Rotation paths and how fast each direction turns (degrees each step):
Each turn is a multiple of 5 degrees from 10 to 175, or 0.
Each row of a path follows its step; steps can be skipped.
path 1
step 1: [  4 -21   5  22 -30  37 -16 -20  26 -70 -37   1   3  20  14 -30 -11  16
 -11 -15  13 -65 -16  50 -34 -25  38 -10 -30 -27 -22   0  43 -27  12 -22
  -1  24  18  20   8 -27  -6  10  40 -17  -3 -24  30  18 -21  54   2   2
 -37 -74   5 -30  23  -9 -10 -18   5   2   5  34  43  30  18  -8]
step 2: [ -9 -54  17  14 -33 -20   8 -10 -55  -7  26  30  19 -36  25  10 -24  18
 -12 -24  14   9  35 -22 -43 -16 -17  -9 -16 -23  29  -7 -64 -18 -20 -33
 -27   0  19   8   4  22 -30  26  57 -34   6  -3 -43 -37   4 -22 -18  13
  15  17 -15 -55  21  33 -52  41  22 -21  -3  -5  17  47   4  17]
step 3: [ 62  15  13  19 -20  53 -23 -33 -12 -30  17  -6   3 -10   8 -20  -8 -27
  16  13 -33  -9  25 -25  22  27  80   1 -27 -38 -16 -25 -47  28  19 -15
  -3 -45  -4   3  32 -45   3  34   3 -26 -19 -23  30  22  -4  25  20  11
 -13 -22 -12  21  36  -5   9  34  33 -42  -1  18 -35 -23  -7  56]
step 4: [ 10  -2  -6  38   4 -39 -13 -46  26 -28   8 -16 -14  19  48 -53  34  27
 -11 -23  23 -16 -27   3  -8   3  43 -51  -7  -2  -6  14 -22 -15 -40 -55
 -32  -1  49  22  22   0  37 -14  36 -46  23  18 -17  46  13 -34  -9  22
  34  16  39 -28  -3 -10  15   2 -23  36  41   8 -11  41  -9   2]
step 5: [ 33 -15 -33  46  17 -23 -15 -13  -3 -30  55 -32 -38 -19  -4 -11  23 -50
  -4  -8 -11   6  32   7 -32 -52 -17 -11  19   3  -8 -17 -30  35   1 -35
  35 -25  18 -25  16  32 -40  50 -27  -8 -38 -40 -55 -16 -16  31  -2  -5
 -39   1 -28 -31  13  39  -8 -26 -20  -7   8  -8 -41  18  -8  33]
step 7: [ 20 -20 -18  32  24  18 -44 -33 -29  11 -23   7 -17  -7  28 -50  14  25
  -9  15  48 -31  -5  25 -18  12   1 -34  21   6   0  16 -16  47 -11 -16
  13  37  51 -60  44  35  20 -13 -11  26 -39  45 -21   0  35 -15  50 -10
 -28  54 -10 -26  12  19 -51  12  32   5   6   9  12 -12  22   2]
step 8: [ 64 -21  -5 -13  -6 -14 -28 -31  15 -29 -34  13 -50 -35  32   0 -14 -34
  13   4  27 -42  11 -43  -3   5  -3  61  11 -19 -33 -38  18 -25   2  -2
   9 -37 -17  12  63  44 -15  -3  -3   3  24  -1   3 -34 -24  54   1  -9
  28 -14 -39 -38   3 -11 -23 -33 -41  30  -2  34   3 -17 -14  17]
step 11: [ 40 -32   1 -24   3  62 -15 -26   8   8  25  14 -48   7  18  14 -42  24
  -7 -49   6  -3  34 -22  10  -2   3 -29 -29 -42 -26  32   9 -44 -60 -26
 -29 -32 -47  16  49  29 -25  -3  52   7   6   1 -34   9  25  -4 -12   5
  -5  -9 -12  24 -24 -17 -12  38 -13   8  -7  10 -42  37  14  37]
step 14: [ 39 -25  69  17 -17  42  -6 -33  17  29   0 -25  13 -26  -3   1  23  14
 -17  11 -19  -3  27  42 -21 -24 -21   6   4 -30 -19  12  14  -7 -69 -15
 -14   8   6 -51  12 -12  -8  67 -22 -31 -30  -6 -25   3  48 -12 -18 -10
 -24 -19  12 -24  50   0 -37  19 -24  -7  29  27  -4  -2 -42  53]
step 16: [ 34 -35   4   7 -40  43  -4 -35   6  17  13 -54 -36  23  38 -17  43 -32
  25 -21   4 -17  -6  -7  27 -20 -31 -20 -18  24 -38  22  -3  25 -15  17
  25 -46  51 -33  49 -41   6 -21  -2  45 -16  42 -14   8 -28  13  11   9
 -12   6  13 -36  38 -24  28  -7  -8  52   1  21  11  25  19  33]
step 17: [  1   7   4 -16 -12  17  18 -19   9 -12 -11  24  -2  16  19   1  32  15
  20  -3  34 -52  23  21 -21 -16 -10  33  29   1  37 -10  12 -10  27 -27
  24  36  57 -23  58  26 -31  48  27 -14  41 -12 -38 -20  -1  -6 -22 -10
   3 -37  46  10 -25  49 -24 -54 -51   6   6  46 -24   7 -40  23]
Directions:
[  0  -4   7  -3   2   0   6   1   4  11  -6  20  -2  -1   2  -6  -7  -7
   3  -3  -5  -2   0  -3  -5   3  -9  -6   2  -8   8  -8  17   8  -1  -5
  16   4   8   3   8   1   8   0   2   7   2  15  -4   2  -9   9  -4  -3
   0  -4   5  -7  -6   1   3  -6   5  -1 -12 -11  10 -11   0  10]	40
[-10  -1  -8   2   1  -1   6   3   6   3  -6   2   3   0  12   3  -5   9
   7   1   5  -3   2  -1  -4   3   4  -4   3   6  21   1  -8   1  -9   5
  13   5   0 -15 -11  16  10  -5   0 -15  -9  -1  -7  -9  -1  -6  -3   5
  -4   1   1   1  11   6   8   5  -5   0   1   9   3   1  -7  11]	145
[  9  -8  -2  -2  -3  -4   4   2  -2   8   8  -8   8  -8  -6  -8   0  24
   5   6   6   2 -12  -5  -7  -6 -10   3 -10   2   3   0   7   4   2  -8
   3 -10   5  -2   0  -1   0  -7  -6   6   0  -4 -11   7  -2   2   6   2
  -2   6  -4  14   3  -2  -4  12  -2  -1   0 -11   2  10   9  11]	160
[  6  -6  11  -1   2  -2  20   6  10  -9  -8   2  10  -5  -6  -9   3   1
   8   2   7  -7  -2   1  -7   6  -5   4   7  -2  -8   0 -19  -1  -2   0
 -10   0  -5   8   6   9  -2  -4 -11   0   3  10  -2   3   2   2   1   3
   2  -6  -2  -7  12   2   1  11   7 -10   3   1  -1 -16   1  -5]	65
[ -3  -3   5  -1  -9  15  -9  13 -13  -1  -4   6   4  -4  -4   7  -4   5
  -4  -7  -8  12   1   1 -12  -5  -3  -8  -5  -2  -3  10  -1   9  -5   0
  -1  -3   0   5 -12   8  -7  -6   2   1   3  -4  -4   9  11  -2  -3  10
  -8  -3 -10  -3   2   2  -6 -15   7   0  11   2   8 -13   2   5]	85
